One turn moves every row onto another: examples first, then more rows asked
J_870: [ 11  12  12  21  16   0  -1 -20 -19 -17 -20  28 -24  15   4  -8 -14 -20
   0   2  -3 -18  -9  12  20   7 -19 -33 -11]
J_162: [-26 -20   6  12   0  -6  12  14 -10  -4 -34  20   4  31   0 -20 -23   0
  -9  -8  -9  16   8  12  14  -2 -13   4   5]
J_46: [ 19 -19  20   2  -2   5  -6 -18   7 -13 -16  30  -2  25  28 -14 -23 -16
  21   4  -6  19 -17  27   6   2 -36 -11 -11]
J_341: [ -7   1 -17 -24   5 -25  -6  -6  -6  -7 -13  23  -3  19  15  -2 -23   3
 -20   4 -10   2 -11  13   5  13  -8 -11 -20]
J_861: [ -8 -13   2   3  -8  -2  -5  23  -9 -26 -31  -4   3  20  10 -12 -40   8
   1   6 -23   1  -7   6  -5  -8  -7 -13 -30]
J_302: [  8  -6 -13  17   9  14   0  -1 -14 -22 -20  17   5  13 -10   4 -10   8
  18  14  -4   4 -24  12   0   3   2  10 -12]
J_754: [  4  -3  19  -3 -13   9 -12  -9  10 -16 -10  31 -11  28   4 -12 -51 -16
   3   6   3   5  14  15  28   3   3  -8  -2]
J_347: [  2  -3  21  21   0   1  13 -17 -15  -6 -20  27 -24  16  15 -16 -11 -18
   3  10  -1 -12 -15 -10  20  11  -4 -45 -14]
J_919: [-13 -10   9   6 -29   2  40  -2 -29 -23 -12  35  -8   7   9  -6 -21   2
  16  11   2   4 -22   9   8   4 -14   0 -15]
J_916: [-14  13  -3 -11 -10  -6  -7 -17  -6   6 -19  16  14  16  32 -28 -24   8
  -7   8   6  -9  -7   3  -8  -1  -6  -6 -15]
J_300: [ 20 -18   4  -4  11  13   2  -4  -7 -13  -6  30   2  20  18   4 -39  -1
   6  13 -10  37 -17  16   8  14 -13 -10  -5]
J_116: [-12  -3  10  12 -29   0  28   0 -29 -25  -8  29 -11   4   6  -4 -11  -9
  15   7  -7  -3 -13  15  10  -2 -20   3 -31]
J_228: [ 23 -17  17   8  -1  -6   1 -17   4  -8 -21  28   3  22  20 -20 -21  -5
  16  15 -10  21 -17  22  10   6 -43 -12  -8]
J_704: [ -1   1  20  -1 -23   5   3  -8   7 -10 -24  30   5  25   7 -20 -51   3
   1  16   5   8   9  -2  32  14  -3 -19   2]
J_590: [-10 -14   5   2  -7  25  -2  -8  -9 -29 -25  26   8  12  19   2 -14  -6
  28   0   3   8 -17   2  -7  14  16   2 -23]
J_931: [ 24  -8   2  15  -3  16  -8 -10  -1   6 -16  24   5  11  27 -21 -26  -8
   2  23 -26  12   1  10   6   0 -20   0 -18]
J_222: [-11 -19   5  -8 -13   6   5  13  -9 -25 -35   6   2  21  17 -11 -50   8
  -2   0 -15   7 -16   0 -14  -2   6 -17 -24]
J_998: [ -3 -15   1  -1  -8  11  -7  14  -7 -20 -24   2  -5  23  11  -9 -48   1
   0  -1 -14  -1 -14  13 -15 -19   6  -4 -20]
J_433: [  1   6  20  20   4  -2  15 -19 -18 -13 -32  29  -6  11  17 -21 -20  -6
   0  13   3  -9  -9 -10  20  20 -14 -40  -1]
J_387: [  4   2  27  12  13  13   4 -21 -13 -14 -16  30 -29  16  21 -18 -26 -25
   6   0   9 -11 -11   3   9  11   2 -27   4]
J_940: [-26  -9  28  19 -14   0  16  12   2  -5  -7  29   2  10   9  -2 -16  -1
 -10   6   9 -23 -10 -14   9   3 -26 -16  -2]
J_224: [ -8  -8  10  15 -15   6  11   1  -4  -2 -11  39  -2  10  -1  12 -14 -10
 -18  -5   4 -28 -21   6   7 -10 -25 -19  -6]
J_124: [ -5 -13   0  18  -2   5   4   6  -7 -18 -34  23   9  10  12 -16  -3   5
  19  20 -18   3  -5  -9   4  19   2   6 -28]
J_323: [  6   7   7   6 -18  -1 -11  -7   5 -15 -21  28   3  25  -5  -9 -43  -2
   0  11  -4   1  14  17  38   3 -17 -21 -13]
J_495: [ -8 -12  11  -6  -5 -16 -13  23  -5 -28 -35  21  -6  19  21   3 -10 -15
   5   1  15   0   3  14  -1  -9   4 -29 -22]
J_971: [  4   2  25  21   2  12   8 -22 -17  -6 -14  22 -25  19  11 -13 -18 -22
   9   4  10 -12 -24  -3  15   2  -2 -42  -9]
J_969: [ -2 -10  11   5  -6 -12  -5  26  -5 -10 -36  13  -3  16  19 -18 -13  -3
   3  19  17 -10   2   6  -8 -20   4 -14  -1]
J_306: [ -8 -13   9  11 -24   4  32   3 -23 -16  -4  36 -21   7  10 -10 -19 -10
  12  11  -6  -4 -13  16   2  -6  -6  16 -16]
J_941: [-25 -11   5   9  -5  10   4  -3 -17  -8 -29  15  13  32  -6  -9 -29   1
  -1 -18   5  16  -5  26   8 -12 -12   0   4]
J_954: [  6  -9  -6  -7  -9  -9   1  11 -10 -15 -44  22   8  12  11   1 -18   0
  -3   8  20  -2 -14  17  -6 -18   0 -32  -8]
J_202: [-33 -18  10   1 -15   8   4  -3  -8  -6 -37  24   8  30  10 -15 -23 -13
  -1 -23  -4  15   9  17  10  -2  -5  -1 -10]
J_259: [-24   9  12 -13  10 -16 -16  -1  -6 -18   2   8  -4  25  25 -12 -30   4
   4   5  12   3 -12  11  -1   8  -7  -2 -10]
J_163: [ 16 -24  25   3  -2  -3   1 -13   8  -7 -19  29  -2  23  34 -27 -20  -9
  20  14  -8  21 -12  12   6   8 -32  -8  -8]
J_453: [-21 -16  26   5 -12   5  10   9   1 -15  -3  42 -12  12   9  15 -17 -18
 -13  -8   8 -15 -14  -3   8   7 -13 -17  -3]
J_425: [  6   1  20  25  11   0  10 -13 -18 -10 -10  21 -28  17   3  -9 -13 -18
   6  10   3 -13 -21   0  21   5  -9 -41  -7]
J_584: [  1  -3  28  10  -8  15 -12  -6  -8 -20  -7  15  17  20  35 -10 -30  -2
  27  11  -5  27  -1   6   9  14 -25 -14 -24]

J_46 goes to J_228
J_347 goes to J_971
Where do these go?
J_323 goes to J_704
J_222 goes to J_998
J_341 goes to J_916
J_116 goes to J_919
J_870 goes to J_433
J_202 goes to J_941
J_954 goes to J_969
J_224 goes to J_940
J_300 goes to J_931
J_302 goes to J_124

One turn moves every row onto another: examples first, then more rows asked
J_617: [ -6   1 -15  -6  10   3   5  12   2  -1  -7 -17  34  15 -13  -1   5  20]
J_883: [ -1  18 -14  15   6 -26   1   8  -3   4  -2  -8  -1 -10   6  13  -7   4]
J_789: [-23   1 -14 -10  15  10  21  -9   6   1   7  -6   0 -12  -9  21  19  20]
J_720: [ -4  11  -3  17   5   1  18  14   3   7  14  24   4   4 -11  18   4  -8]
J_37: [ -6 -10   2   1  -3  12  -8   9  11  -8  19 -28  -6 -11   8  16  14   3]
J_463: [ -7 -29  13   7   7  13  -3  -4  -3   3  10 -22  -2  -5  -7  15   7   2]
J_109: [-13 -12 -42 -13  -1  -1  15   1  -6  -1   6 -16   2  -5  -8  10  -3   4]
J_240: [ -7  -6  27  12   0   0  12   9  -1  -3   1 -26   5   1  -4  21   2  -2]
J_84: [-19   9 -25 -11  18  -2   3  17   9   7  22   0   2 -15  -3  13  16  13]
J_336: [ -4   6 -19  -1 -11 -12  18 -15   7   7  19  -8  -4 -11 -20   2  -2  10]
J_90: [-21  -2  -8 -11   0  -6  -2 -10  -8  21   6  -1  23  -2  -1  21  14   2]
J_404: [-20   7 -11   7   7  -6  27  13   3  15 -11   2  11   5 -11 -23  -5   7]
J_828: [  0 -12   9   8  -4   8   1  31  16  -5  12 -15  17 -10   2  16   3   8]
J_768: [  7  18 -10  -6  10   4  23  27  -1  -8   6  -4   6  -6 -11 -19  -2  24]
J_237: [ -3  13  18   9  12 -32  -7   9   2   2 -11  -1  -4   7  -6   7  -4   6]
J_419: [ -2   3  -6 -19   7   0 -20  12 -18   2  -3   2  -1 -15  -4  -9 -14   6]
J_553: [ -2   5  -7 -14   7   1  13  29  -4   3 -11  -9  35 -10  -1  -1   6  19]
J_585: [-17  -7 -16   6  -2  13  14 -11   6  31   2   6  11  -6 -12  10   3   5]
J_255: [ -5   4   7 -31   5   2  -9   8   1 -19 -10  10   3 -14 -12   3  12   9]
J_456: [ -7  -7  22   9   2  -5   4  18   3  -2  -8 -26  -5   2  -3 -17  -6   0]
J_713: [ -1 -12 -10  11  21  -1   4   0  14 -13 -12  17   3   1 -11  18  11  23]
J_858: [ -5  29   7  -4  10   7 -12   8 -10  12   4   0 -16  -6 -20  -2   0   3]
J_260: [ -1  16  17  -6  -3   2  19   1  -5   1 -17  -7  25   5 -13   3  15  18]
J_131: [ -3 -14  15  21   4   7  16   2  -3  -4  -9 -15 -19   0   0  -6 -13   9]
J_129: [ -3  -7  16  -2   6  18   3  24   7 -17   3 -19  -4   5   7 -20  -2  10]
J_637: [-16   6   5  -2  21  -1  31   0  -1   0  -3  -3  20  14 -27  -4   8  16]
J_591: [ -9  -5 -37  -6   7   5   9   5   3  -1   7   9 -21   6 -16  -8   4   4]
J_857: [-21  11  -8  -4   0  -8  11   2   0   9  -6   4   8 -16  -4  36  16  10]
J_20: [  2 -11   2  10   1  15  11  23  17 -16  14  -4 -12 -10   8  -8 -10  19]
J_801: [  6  -1 -29   1   5  -3   4  -6   1  -4   7   6 -16  -3 -24   7 -11  24]
J_537: [ -9  24 -16  -5  -5  -6  17   8  13  -6   7 -10  17   6  -1 -19   2  20]
J_545: [ -1  -1 -14  -4   6  -1   4 -11 -18 -22   4   2   5   8  16  14  -8  11]
J_430: [ -9  -2  -7  -4  -3 -16   6 -28  -1   4  -4   2 -10   8 -20   3   7   6]
J_295: [ -8   9 -12   5 -12   5   5 -22  -9  11  -8  10  -2   8  -8  17  -5   7]
J_217: [ -3   4   1  -4  27  -8 -12  26  17 -15  -6   9  -1   2  -1   6   4  23]
J_987: [  0   2  -1  -5  10   0  -1  15 -12 -15  -1  12  -8  22  10  -9 -14   3]
J_913: [  8   6  -4   7   0   6  19   7  -6  10 -23  -3   3  12 -22 -19  -4  14]
J_514: [-10  -4  34   6   2   5   7  22   6   2   7 -18   8   3  -8  -5   2  -4]
J_42: [-12  -6 -30 -13   9   4  14  19  -7  -5  14  15   6 -14  -8  19  -1   5]
J_701: [ -8   7   2  -9   2  14 -11  17   1   6 -20  11  -1   2 -22  10  14 -11]
J_318: [-11 -24  19   9   5   2  14   2   4   1  13  -6 -21 -15 -11  -1   4  -4]
J_316: [ -5 -13  19   4  10  14  -5  31  16  -5   2 -21  12   0  -5  -4   5  12]
J_95: [-11 -15  -6   7 -11   7   3  16  15   0  12 -12 -17 -19  10  -5   5  -7]
J_438: [-8  6 14  0 11  4 -3 27  1  3  7 16 20 18  2 14  1 -5]

J_537 goes to J_617
J_585 goes to J_336
J_316 goes to J_514
Where do these go?
J_295 goes to J_801
J_90 goes to J_430
J_913 goes to J_768
J_720 goes to J_883
J_237 goes to J_987
J_20 goes to J_828
J_255 goes to J_701
J_95 goes to J_37

